In the rows, zero is written as 128.
Families of rows that turns and mirrors carry onto each other, the same ones carrying the whole set onto itself: the rest of each named row's family, in list order:
5 families of 3 rows:
k265: [160 151 114 118 110 124 145 152 136]
k32: [169 143 127 111 107 113 133 138 131]
k280: [ 82 153 132 136 141 153 134 130 132]
k398: [149 155 124 109  97 114 136 143 144]
k595: [141 123 152 105 117 140 110  82 137]
k692: [105 130  95 150 141 119 139  90 137]
k898: [114 125 108 142 137 109 127  76 132]
k45: [134 103 146 137 115 128  87 150 127]
k896: [110 117 141 137 107 127  92 156 143]
k128: [126 109 130 148 122 141 101 168 130]
k652: [135 124 134 141 166 155 127 123  98]
k282: [ 98 151 122 126 116 161 139 118 164]
k495: [126 118  97 150 149 121 135  87 123]
k302: [156 119 115 137 148 172 138 120 124]
k216: [109 133 164 115 135 126 106  93 117]

Which other rows belong to the same family as k32? k265, k398
Which other rows belong to the same family as k302? k595, k282
Which other rows belong to the same family as k652? k280, k216
Which other rows belong to the same family as k45? k896, k128

Families of rows that turns and mirrors carry onto each other, the same ones carrying the whole set onto itself: the rest of each named row's family, in list order:
4 families of 8 rows:
k114: [133 123 141 119 152  99 103  90 163 140]
k664: [120 121 140  98  80 122 100 125 185 140]
k124: [151 156  85 118 110 121 125 140 117 147]
k955: [105 129 123  97  74 124 106 146 174 150]
k244: [ 90 148  88 114 126 102 136 134 142 162]
k697: [103 124 134 103  86 123  86 154 155 151]
k99: [108 137 104 132 105 146 159 117 161 162]
k802: [180 139 118 122 125 120 112 104 141 130]
k760: [121 125 141 122 158  97  91 110 139 146]
k526: [123 119 152 145 146 141 100 117 131 153]
k494: [157 157  83 115 105 124 138 128 134 143]
k749: [102 129 126  98  81 123  98 152 162 151]
k916: [179 144 107 116 114 121 128 103 152 132]
k410: [165 145 113 126 131 118  99 131 112 139]
k790: [168 152  92 115 104 123 139 113 150 138]
k674: [131 127 128 115 136 100 128  84 182 141]
k524: [ 97 141 102 135 111 145 146 138 137 167]
k831: [155 152  99 123 123 119 109 141 108 145]
k250: [121 117 151 102  89 121  90 126 178 141]
k372: [137 116 156 142 140 140 114  95 155 144]
k772: [111 119 145 104  94 121  78 147 157 146]
k19: [118 118 151 102  93 120  78 136 167 142]
k82: [121 136 105 109 123 103 147  92 184 148]
k510: [108 128 137 146 140 140 104 138 117 161]
k241: [113 124 130  95  75 124 107 134 182 146]
k522: [136 119 141 136 124 145 136  87 174 146]
k126: [103 132 125 122 153  98  92 133 122 155]
k593: [102 146  90 107 117 101 149 113 166 158]
k619: [ 92 141 104 117 139  99 111 141 124 163]
k463: [174 141 121 126 130 120 100 116 123 133]
k823: [124 129 120 133 109 145 156  98 177 153]
k412: [ 97 137 118 141 124 144 123 146 119 167]

Which other rows belong to the same family as k19? k664, k955, k697, k749, k250, k772, k241
Which other rows belong to the same family as k593? k114, k244, k760, k674, k82, k126, k619
Which other rows belong to the same family as k790? k124, k802, k494, k916, k410, k831, k463

